One turn moves every row onto another: examples first, then more rows asked:
demud: -14 -14  26 -25  10   0 -39  -9 -33  14 -14  54  10  16 -20 -20   2 -32  -8  12  37 -20 -15 -10 -16  30  -4 -13  16   4  18  20  19  -1  10 -10   8 -16  -6  43   9 -29 -21  -9  19 -21  -1 -24  34  -4  -6   5
sepe:   1  11  26 -21  12 -27 -10 -18  -3  20 -15  34   1 -33  12   1  -7 -47 -57   7  20 -23  19  -3 -20 -28 -11  21  15   6  17  18   8 -17  30  12   5  28  19 -10  -4 -44  19  -4   9 -28  27 -25  21   5 -48 -23
natur:   2   9  22 -25  15 -38  -9 -18  -5  18 -17  36  -3 -30   6   7  -7 -49 -58   1  18 -16  19   3 -14 -26 -14  33  13  11  20  23   2 -14  35  14  10  27  13  -9  -3 -41  19  -5  14 -29  28 -27  21   9 -45 -20
guzet:   5  16  30 -21  11   9  22  26 -20  16 -13  -4   4 -11  23  -6  -4 -45  15  13  16  -6  -3  -1 -12   3 -22 -13  13  16  22  35 -19  39  36  -1   7   0  24   3   0 -10  19   9  21 -29   6 -17   6  -1 -33 -17
natet: -18 -20  30 -12  10  -2 -36  -6 -29  17 -11  46  13  22 -32 -21   6 -40  -7  14  35 -21 -16  -7  -8  21  -7  -5  21   5  18  25  16  10  12  -8   3 -20  -6  35   5 -35 -30  -1  27 -32  -4 -19  30 -10 -18  12
nemut:   0   5  26 -17  10 -32  -9 -15   0  17 -15  33   2 -27   5   3  -5 -54 -57   7  17 -18  17   1 -14 -29 -16  33  17  12  16  24   1 -13  33  15   0  26  16 -13  -3 -44  17   2  15 -34  25 -24  14   5 -56 -18
Kobuv:  -2 -51  22 -21  21 -48 -19   9  -8   5  -8   8 -11  -1  32  22  -7 -37 -72  -3  23 -15  24   9   3  22 -25 -31   4   5  32  63 -17  13  22  11  -4  -3   3  33   3 -13 -16 -10  24 -26   7 -27  30  15 -46  -3
sibiz:   8  16  25 -22  18  -3  24  24 -21  30 -14 -14   5  -7  15  -3 -10 -47  17  -1  14  -8  -3   1  -8   0 -14  -5   7  18  23  29 -12  43  44  -4  20   2  16  -1   0 -20  16   7  23 -33   7 -17  15  -6 -29 -16
bado: -29 -24  38 -19  -7  17 -44 -12 -26   0 -16   9  10  23  -2 -17 -29 -40 -60  23  29 -21  10 -15 -15 -18 -21 -31  32   1  29  12 -23  -5  33   4  41  -3  -5  28   3 -30 -12   6  15 -35  22 -18  21   4 -31 -10
beke:   2   9  25 -18  10 -37  -8 -11  -1  12 -17  43  -2 -34   7   3   1 -53 -57   9  11 -10  19   4 -10 -25 -20  31  20  12  18  31  -8 -14  29  16  12  25  16  -9  -4 -37  14   1  19 -31  26 -24  17   9 -47 -17
guf: -13 -17  16 -20  10 -15 -38  -6 -28  13 -16  62   8  16 -20 -18   4 -41  -7   5  21  -6 -18  -2  -3  40 -15   1  17  12  18  26   6  -1  17  -2  16 -18 -19  38  12 -20 -21  -2  27 -26  -5 -20  28  -7  -4  10
boduk:  -4 -48  17 -20  26 -56 -17   7  -9  16  -9   1 -11  -2  26  21 -12 -38 -71 -12  20 -19  25  10   8  20 -17 -30   0   5  32  56  -8  18  27   8  12  -1  -4  28   2 -23 -21 -12  26 -29   8 -25  40  10 -40  -3
tor:  -5 -58  28 -15  20 -26 -26  10   3  21 -12  -2   5  -4  42   6 -12 -41 -62   5  21 -21  18 -13 -16  25 -17 -44   9   2  23  43  -5   6  19   0 -14   8   3  25   5 -27 -11  -6  17 -23   3 -17  28  -7 -66 -10
zisu: -25 -24  32 -30  -2   8 -47 -18 -32   7 -19   5   9  25  -2 -12 -37 -36 -59  10  30 -21   9 -16 -20 -14 -14 -24  27   7  31   5 -19  -7  42   2  49   3 -13  31   6 -33  -7  -1  15 -30  23 -21  27   2 -26 -12
Muruf:   3  15  24 -22  10 -32 -10 -13  -4  15 -17  44  -2 -40  12   1  -3 -47 -58   9  14 -17  21   1 -14 -23 -14  20  17   7  18  26   0 -17  25  13  16  27  19  -7  -5 -39  16  -4  14 -25  28 -26  23   9 -41 -22
fakek:   0   9  25 -20   9 -29 -11 -15  -2  11 -14  43  -2 -33  15   5  -4 -48 -59   9  19 -16  18   1 -17 -25 -20  25  16   9  17  24   0 -19  28  18  -1  27  17  -8  -3 -34  22  -2  10 -29  26 -25  14  12 -46 -22
bonaz: -12   8  22 -28  -3 -26  17  24 -35   4 -16  43   5  12  53   6   3 -38 -28  13  11   1  25 -11 -12  54 -17   1  11  18  22  15  11  32  22  -2   4  11 -21  22   5 -43  21  -1  26 -22   9 -19  23  -7 -12  30
Nobep:   8  20  25 -29  13   3  22  17 -27  10 -10   0  -4  -9  28   5  -9 -38  10   4  25  -8  -2   4 -14   4 -24 -10   5  16  24  33 -13  38  40   6  -2  -1  22   8   1   1  28   2  16 -26   7 -23   3  13 -21 -20
Logi:   1  10  29 -15   7 -26 -10 -10   2  15 -16  41   2 -37  10  -3   0 -52 -56  15  13 -17  20  -1 -15 -27 -17  21  21   6  16  27  -2 -15  23  13   5  26  20 -11  -5 -42  15   2  15 -30  26 -22  18   3 -53 -20
gota: -22 -23  26 -28  -2  -2 -45 -13 -29   6 -23  11   6  23  -4 -12 -33 -42 -56   9  17 -10   8 -10 -10  -7 -19 -18  27  13  32  12 -30  -8  43   4  61   2 -22  30   7 -29 -11   3  22 -32  22 -18  26   1 -22  -8
dumi:   8  26  22 -26  14   1  22  24 -26  19 -13   1  -2 -17  26  -3  -8 -39  12   3  13  -8   0   3 -10   6 -18 -18   6  13  23  31 -12  39  38   0  22   0  20   5   1  -8  20   2  17 -25   9 -20  15   4 -15 -21
Mok: -20 -16  27  -5   3   0 -36  -6 -24   6  -6  61   7  21 -20 -19   6 -41 -13  13  32 -19 -17  -2  -3  28 -22 -11  19   1  15  24  18   6  11   5 -11 -25 -10  31   7 -17 -19   3  21 -34 -10 -17  18   1 -11  10
zulup: -18 -23  20  -7  12 -13 -36 -12 -22  13  -9  54   7  29 -26 -14   0 -46 -10  -1  28 -15 -21   1   2  30 -21   8  13  11  16  22  16   9  24   6  -7 -24 -21  28   9 -20 -18   4  25 -38 -12 -17  17  -2 -13  13
Deta:  -4 -60  25 -23  22 -41 -21   3  -5   7 -10   0  -6   6  33  22 -11 -39 -68  -1  31 -17  20   1  -7  21 -23 -26   4   8  29  56 -13  11  26  10 -21   1   4  32   4 -16 -10  -9  22 -26   5 -25  23  11 -60  -5
Vefa: -13 -19  18 -27  16 -13 -38 -14 -34  22 -17  48  10  24 -27 -15  -4 -38  -6  -2  33 -15 -19  -5 -11  33  -4   5  11  14  19  16  18   1  23  -8  12 -14 -17  40  12 -31 -20  -8  25 -25  -3 -23  33  -8  -8   8
rekir: -12   0  27 -33   2 -30  17  25 -38  13 -19  28  11  18  38   4   5 -41 -23  15  14   2  24 -13 -14  44  -6  13  14  25  26  17   8  36  27 -12  12  13 -18  24   4 -58  11  -2  35 -24  15 -18  30 -16 -24  34
pib: -21   0  42 -17  -1 -19  22  22 -36   8  -9  20   8  29  28   8   5 -39 -33  24  35 -18  27  -9  -9  23  -9   9  12  12  24  18  23  51  23  -7 -17   3  -3  17  -3 -60   7   1  27 -36  12 -19  23  -7 -30  36
vilem: -21   7  36 -13  -6 -15  21  22 -34   0  -4  34   1  24  43  10   4 -36 -38  22  32 -19  28  -9  -8  31 -20  -3   9   6  21  16  27  47  20   4 -24   1  -5  16  -3 -44  17   1  19 -34   8 -19  17   2 -18  31
tepa:  -3 -43  15 -19  26 -48 -19   7  -7  23  -9   1  -8  -9  34  16 -17 -34 -70 -14  17 -24  25   3   2  22 -13 -44  -3  -2  30  45   3  13  24   4  17   2  -4  26   2 -26 -17 -14  18 -25   8 -23  44   3 -36  -8
veso:   6  10  27 -25  18  -2  25  15 -24  19 -13 -13   2   1  15   4 -12 -47  14   0  24  -8  -6   2 -12  -1 -20   4   6  23  24  31 -13  44  48   1  -3  -1  19   3   2 -12  22   7  21 -33   6 -19   3   3 -35 -15
tutut:   7  18  25 -23  15  -8  26  23 -24  15 -13  -3  -4  -8  15   2  -4 -46  12   3  14  -2  -2   9  -2   2 -24  -1   9  19  25  40 -22  45  41   5  16  -4  17   3   0  -7  17   8  26 -32   8 -20   9   6 -23 -12
nareb:   1  10  26 -18  13 -34  -8 -12  -1  21 -18  34   2 -34   4   0  -4 -52 -56   8  13 -16  19   0 -12 -29 -12  28  18   9  18  24   0 -12  29  10  17  27  18 -12  -4 -48  11  -1  17 -31  28 -23  24   1 -50 -18
Lom:   8  20  19 -31  20  -9  25  13 -30  22 -13  -9  -5  -3  19   6 -16 -40  10  -9  22 -11  -3   6  -9   2 -16  -2  -1  18  26  26  -6  43  50   3  13   0  15   4   2  -9  24  -1  18 -29   8 -23  12   7 -18 -19
zatu: -13   4  34 -38   2 -19  16  20 -44  11 -17  24   9  21  41   8   0 -32 -28  19  31 -11  27 -17 -26  38  -1   4   9  17  27  13  20  37  23 -15  -2  14  -6  29   4 -59  15  -9  24 -19  18 -24  31  -8 -22  28
tipu:   7  18  25 -28  17   7  22  15 -25  24 -13 -10   3  -7  27  -1 -15 -41  14   0  24 -14  -4  -5 -19   4 -14 -13   4  15  22  21  -3  38  43  -1   3   3  21   4   2 -12  28   1  13 -25   8 -19   9   1 -28 -23
gozu:  -5 -45  19 -11  23 -39 -22  14   1  30 -10  -1   1 -12  35   5 -14 -38 -66  -7  10 -24  23  -4  -1  24 -11 -49   3  -3  27  43   1  13  20  -1  18   4  -4  21   1 -33 -21  -9  21 -26   6 -16  45  -9 -47  -9
sil: -20 -20  29 -12  10   2 -37 -14 -29  14  -8  47   9  29 -26 -15  -3 -37 -12   7  44 -29 -19  -7 -10  21 -11  -5  12   2  16  17  29   9  18  -1 -15 -22  -6  32   7 -27 -18  -4  16 -34  -9 -21  23  -2 -15   8
zom: -20   3  31  -7  -6 -26  23  27 -27   2  -7  37   3  20  40   5   7 -45 -33  18  13  -5  25  -4   3  36 -27   6  12  13  20  21  16  47  23   5 -11   0 -18  10  -2 -44  13   9  29 -39   5 -14  16  -4 -20  37
bom: -17   6  43 -24  -5 -14  20  28 -39   5 -13  30  11  15  35   1  12 -35 -29  33  28 -12  29 -14 -17  32  -9  -3  18  11  25  24  13  44  12 -14  -2   7   3  27  -2 -59   4  -2  30 -26  16 -21  30  -8 -26  33
zin:  -6 -54  22 -13  25 -32 -25   9   3  32 -12 -10   5  -4  36   6 -17 -42 -62  -6  17 -26  19 -11  -9  22 -12 -44   4   1  25  37   4   8  24  -3   1   7  -4  21   5 -36 -15  -7  18 -26   3 -16  37 -14 -61  -9
gem:  -6 -63  28 -16  20 -33 -23  11   2  13 -12  -3   3   2  33  11  -8 -44 -63   6  23 -15  17  -6 -10  22 -22 -30  11   8  26  54 -16   9  22   4 -18   3   3  28   4 -23 -13  -4  25 -27   4 -19  22  -1 -71  -3
Fub: -16   3  21 -21   1 -32  19  17 -32   9 -11  32   3  26  45  12  -3 -42 -32   3  18  -5  23  -7  -6  45 -20  13   4  19  21   9  20  41  35   5 -11   6 -27  13   3 -46  23   3  26 -33   6 -16  17  -5 -16  32
gotuk: -31 -27  33 -13  -9  11 -44 -18 -23  -9 -10  15   2  32   2  -8 -33 -42 -66  14  31 -23   8  -8  -8 -17 -34 -22  27   3  27   9 -19  -3  43  20  20  -9 -15  21   4 -14  -2   8  11 -42  13 -18   6  14 -27  -8
Zuri: -23 -20  20 -28  -4  -3 -47 -17 -29  -3 -18  23   1  20   7  -8 -35 -39 -61   4  16  -8   8  -7  -9  -1 -28 -20  24  10  30   8 -28 -13  44  13  55   0 -25  30   9 -15  -2   2  16 -30  19 -19  19  10 -12 -11
nini: -26 -26  19 -22  -3  -8 -44 -19 -25  -3 -15  17  -2  31   1  -4 -36 -43 -62  -2  18  -9   6  -3  -3  -6 -33  -9  21  13  30   9 -26  -6  53  21  41  -4 -30  23   9 -15   0   7  17 -40  16 -18  12  12 -19  -7
Nite: -15 -16  14 -20  11 -11 -39 -15 -29   9 -11  62   3  23 -13 -12  -4 -38 -12  -5  31 -14 -19  -2  -7  40 -17  -1  10  10  17  17  18  -2  22   6  -3 -20 -22  36  12 -13  -9  -4  19 -27  -9 -21  20   2  -2   6
pas: -31 -30  39 -11  -6  12 -43 -15 -23   0 -13   5   8  34 -10 -12 -31 -44 -62  19  30 -24   8 -12  -8 -24 -27 -19  31   5  27  11 -21   2  42  11  28  -6 -10  21   2 -29 -11   9  17 -43  18 -16  13   6 -37  -5
fumam: -29 -26  26 -11  -9   1 -43 -14 -20  -9 -12  21   0  28   0 -10 -30 -47 -64  11  18 -11   7  -3   1 -10 -39 -17  29   7  28  15 -30  -3  45  24  34  -8 -22  20   5 -11  -5  12  17 -43  13 -16   7  12 -25  -4

demud goes to -> natet
veso goes to -> Nobep
And these:
Muruf goes to -> nareb
pib goes to -> vilem
boduk goes to -> tepa
bado goes to -> pas

One turn moves every row onto another: examples first, then more rows asked:
mivo: -17  13  -7 -23  33 -24   5 -13  -9   7  16  31  -1  -9  14 -32  -1 -16   7   5   0  -6   9   3 -21  12 -17
nik: -17  -1  25  -9  20  21 -10 -15  10 -19 -15 -17   6   2   8 -23  -4 -18  30  21 -28 -13   7 -14  -1 -26  19
Lidi:   9   2  -2 -24   5  -6   1  -5  26  23   1   2   6  -7  -4  14  -2 -28  -5   3  -1 -13  -5  -1 -12  38   3
femig:  -4   7   7  -2  39  45 -15   3 -34  -5  10   0  13  -3   8  13 -13  -6  16  12  17  -9   2   8   6  11  -1
guren:   9  -3  12 -14  49  10  17  -5  11  -2   6  17   3  13  21  -1   4 -16  10  -2   4 -16  34   5 -23 -22   9
peri:  24   7  11 -15   8 -12  -8   4 -20 -20  -4  -4  -5 -24  16 -15  -6   3  -1 -27  35 -21 -16  -7  -8 -20  31
valoz:  -6  -8  10  -7 -10  13   5 -22  -2   7 -22 -21 -16 -12  13  -6 -53   0  10   0   3  13  17 -14  -6 -10   3
Nibi: -14   6  14 -27  19  24 -25 -28   7   4  -6 -13   5 -36  12 -10   7   0 -12 -14  -1   6  -5 -15   8  -1 -18
tebi: -17   3  10   5  21 -22  12   0   7  -6 -18  23   4  24  -3   5  -8   2 -13  14 -22  11  -3   5 -11 -12   9
mor: -20   1  -8 -40  14 -27  -9 -27  -8  12 -18 -12   5  -5  31 -16  17 -33  12  -6   7  -8  -6 -30  -3   3   8
Mudok:  25   1  -5  -3   3   6   1 -16  -9  12 -19  -3  -2  12   5  -2 -40  -3  17  13 -25  -1  14  -8  18 -17 -20
rikev: -16   3  -3 -26   2  24 -14  -5 -35  -3  -9  23 -12   7   4 -20   5  -5  33  -5  -5  16   1  19  -2   5  26
supu: -12   3  -5  -3  33   0   0 -37   3  -8 -20 -18  17   2   7   4  15 -21  -9   4  25 -10  14 -19  -2 -40   6
des:  -1  23 -19 -27 -12 -14 -16 -27 -12  13  -4  -9  -1  15 -16 -17  -2  12   5  16   4   8  -8  -8 -15  -9  41
pega:  17   1   8  -8  11  -9 -13   6 -20 -18   6   6  11  -5   8 -26 -12  11  12  -4  30 -49  -7  -3  13 -24  14
situb:   3  12   0 -24  -4  -9   0  23 -23 -23   7  27  10   6  24  -3   9   7  13  -6  17 -35 -14  -9  12 -21  10
zam:   8  26  -8 -17 -11 -10   5  12 -19 -33   9  10   2 -19   8  -3   9 -14   7  -6  32 -22 -22  -8 -11 -11  24
Pefam:  18  27  -8  -6  -8  10  -6  -7  -5   8 -24  23  27   1  18  15 -13  -4  22   6 -27   9  12 -14  -5   5 -17
Povin: -15  22   3  -5 -22  18  -4 -17   3   1 -24   4  17 -25  18   7 -28  -7  17   1   4  17  13 -20 -29  13   4
kaguv:  16  16   5 -22  28   6 -15  -7 -12  19   4 -30  16  14  14  28 -15  19  -9  11  15  -9  -7 -24  -7  -3  24

Pefam goes to -> Mudok
situb goes to -> pega
mor goes to -> mivo
And these:
kaguv goes to -> des
Lidi goes to -> tebi

